In the rows, zero is written as 128.
Each path is a new rotation, seen through one point. The rows after it are directions, each followed by how far the rotation turns it, in degrees each step (0 if it stays put).
Each turn is a multiple of 5 degrees from 10 to 175, or 0.
Each row of a path follows its step; steps can be skipped.

step 0: [131 111 125 135 126 128 122 121 121 126 127 125 136 132 137 141 143 125
 135 122 128 130 135 147 129 122 136 151 130 136 112 123 139 133 122 122
 115 130 118 140 127 145 141 129 118 133 133 134]
step 1: [134 141 125 121 137 120 141 138 131 132 127 128 141 134 112 124 132 131
 133 135 115 129 133 135 128 113 134 143 124 141 134 128 120 134 116 123
 123 141 115 126 113 146 143 130 125 134 130 139]
step 3: [125 128 118 146 125 126 115 131 124 129 122 136 141 120 142 120 140 121
 131 117 125 129 125 138 136 135 126 136 131 135 121 131 122 108 110 118
 131 125 137 137 143 142 118 132 125 132 140 117]
step 5: [124 130 129 123 134 127 135 124 121 130 124 131 144 134 148 132 121 140
 129 131 122 119 134 128 119 119 128 149 131 139 124 124 125 147 133 136
 123 137 107 135 131 124 144 138 123 118 142 119]
step 6: [135 145 112 122 131 119 131 128 113 119 128 131 141 117 136 121 125 131
 125 130 120 131 128 124 139 120 130 132 120 130 133 139 117 134 106 120
 136 129 125 124 138 138 145 132 112 122 129 111]
step 7: [127 131 114 119 122 125 138 139 123 135 123 131 116 125 131 115 124 139
 123 118 136 132 114 123 143 128 133 124 129 130 136 124 120 105 106 124
 114 124 122 123 129 128 127 128 127 128 150 119]
step 8: [126 110 139 127 125 131 120 119 126 139 117 138 120 126 150 135 141 129
 126 116 131 129 127 130 126 131 131 138 123 139 113 125 130 116 122 128
 120 135 124 131 124 121 135 128 123 128 159 119]
step 10: [138 134 124 113 123 109 149 132 133 128 139 133 132 146 143 121 112 131
 125 128 127 123 128 125 139 127 134 144 126 129 139 131 118 123 123 122
 123 132 108 127 121 121 128 133 125 115 120 125]
step 12: [129 127 130 136 123 129 145 134 121 138 115 136 129 130 123 125 151 122
 122 123 131 122 106 133 134 121 143 122 136 136 111 129 134 111 121 114
 132 127 123 119 128 137 132 128 119 137 138 135]
step 14: [132 130 136 121 128 102 118 121 122 115 127 135 148 135 138 131 135 132
 137 127 116 122 135 130 137 117 121 135 124 136 137 133 121 135 122 117
 132 149 124 127 134 122 130 133 114 140 121 120]
Speeds:
[131 131 128 127 124 125 124 126 131 131 130 128 128 127 128 129 126 130
 132 125 126 132 127 128 125 131 129 129 124 131 127 128 127 127 124 129
 129 131 130 128 123 126 125 126 130 131 129 131] => 55
[133 129 125 130 125 132 132 130 129 130 125 125 127 129 125 124 129 130
 128 124 131 127 129 124 130 126 129 130 127 126 131 128 129 131 130 127
 130 132 127 126 130 125 127 127 127 134 128 129] => 135
[133 129 127 126 129 124 128 130 125 127 125 125 132 126 127 129 123 127
 128 128 134 126 128 127 127 128 128 127 127 127 129 128 124 131 129 125
 128 130 130 126 124 133 125 127 128 124 130 128] => 80
[129 127 132 124 126 128 125 131 132 130 126 130 125 127 127 128 129 131
 126 128 123 123 130 129 129 128 123 126 130 123 131 126 127 130 126 128
 126 130 125 129 124 128 127 131 130 127 130 127] => 120
[132 128 123 127 125 127 130 127 128 129 128 127 129 126 129 129 128 132
 128 130 125 128 125 129 125 125 131 127 129 124 125 129 129 131 127 132
 124 122 126 124 129 131 130 128 126 129 128 131] => 65
[130 133 132 127 125 130 125 127 130 125 130 132 129 125 126 124 130 124
 133 126 130 128 126 129 131 123 128 126 127 128 127 130 129 130 130 127
 128 125 128 129 126 133 129 129 127 130 129 124] => 130

step 1: [140 141 135 110 111 125 128 137 136 129 136 127 130 121 126 142 136 140
 143 115 132 137 135 141 137 123 135 135 130 129 132 133 123 133 132 121
 131 131 118 132 123 129 128 138 133 127 145 135]
step 3: [131 122 134 129 133 131 124 137 126 129 128 124 119 119 117 135 134 130
 147 117 124 139 127 118 133 134 136 131 123 138 124 117 136 151 138 122
 134 133 123 124 135 124 114 136 131 140 118 115]
step 4: [138 131 123 125 112 132 129 135 145 115 136 124 133 123 125 138 138 130
 139 112 134 124 128 133 129 123 138 137 131 122 126 123 126 131 139 113
 117 121 142 130 112 123 120 132 135 127 129 143]
step 5: [126 137 133 119 131 113 124 139 118 139 129 111 121 129 114 126 134 120
 141 122 126 122 116 131 120 120 124 126 127 126 133 130 119 126 143 118
 117 141 125 116 141 124 121 129 128 127 140 139]
step 7: [138 118 113 132 125 123 119 128 129 121 128 125 130 116 113 138 150 132
 143 117 133 130 119 121 130 132 126 139 127 128 124 132 122 123 127 125
 114 134 137 128 120 129 124 136 128 128 112 145]
step 8: [126 129 134 126 124 120 141 142 117 135 138 122 131 130 114 137 132 110
 129 117 140 117 133 132 135 124 121 126 122 127 141 120 111 125 139 127
 123 135 135 135 133 121 114 141 125 125 138 133]
step 9: [124 113 125 138 121 111 126 132 138 136 120 121 129 126 124 121 134 120
 143 120 130 133 142 136 123 129 137 143 125 131 130 130 109 133 121 127
 119 125 121 113 137 142 129 130 128 136 135 121]
step 12: [130 124 124 132 111 120 139 132 131 150 123 119 124 122 134 126 130 111
 138 116 120 116 127 132 145 120 148 136 127 132 135 132 121 140 125 127
 123 130 127 124 137 139 128 127 134 131 127 128]
step 13: [138 133 114 135 133 126 120 120 123 127 129 112 134 124 123 140 125 127
 151 122 132 147 136 125 140 124 131 130 119 120 129 136 133 129 131 129
 130 123 134 124 132 134 113 117 129 131 148 123]
step 14: [145 129 123 131 136 131 123 137 117 127 123 134 137 110 129 130 124 128
 147 107 130 116 131 139 133 108 127 126 131 144 126 116 129 124 128 116
 127 134 124 123 122 124 132 131 125 126 126 128]
Speeds:
[125 129 126 132 124 128 131 127 126 123 131 124 128 128 130 124 127 127
 126 126 127 128 134 127 127 125 128 124 129 126 125 128 127 128 130 130
 129 124 128 128 126 128 123 127 127 128 126 131] => 170
[126 132 124 127 129 128 128 127 130 134 123 127 126 129 126 130 129 129
 125 132 125 128 132 132 128 128 127 129 125 127 127 127 125 127 132 126
 129 125 125 128 132 133 126 127 128 129 131 130] => 100
[129 130 126 125 125 128 131 127 130 128 129 130 130 130 126 127 127 124
 132 132 128 123 126 125 131 132 129 129 128 126 128 124 129 131 129 130
 126 124 132 127 129 131 123 130 126 127 128 125] => 85
[134 128 126 126 126 125 127 126 128 126 130 126 128 125 126 127 129 127
 126 130 130 128 129 124 130 133 130 130 129 129 129 129 128 127 129 127
 129 123 126 131 129 125 132 122 129 131 130 133] => 125
[127 129 125 131 130 129 129 133 126 132 128 125 130 128 129 129 125 127
 127 128 132 128 131 125 130 129 129 131 127 125 129 130 125 126 121 130
 132 125 130 125 130 129 131 133 127 128 126 130] => 25
[129 127 126 127 126 133 131 122 131 128 130 129 133 128 125 131 126 134
 131 130 128 132 130 129 129 128 128 128 128 128 128 128 128 128 126 128
 129 133 131 125 127 127 125 127 128 129 127 134] => 115
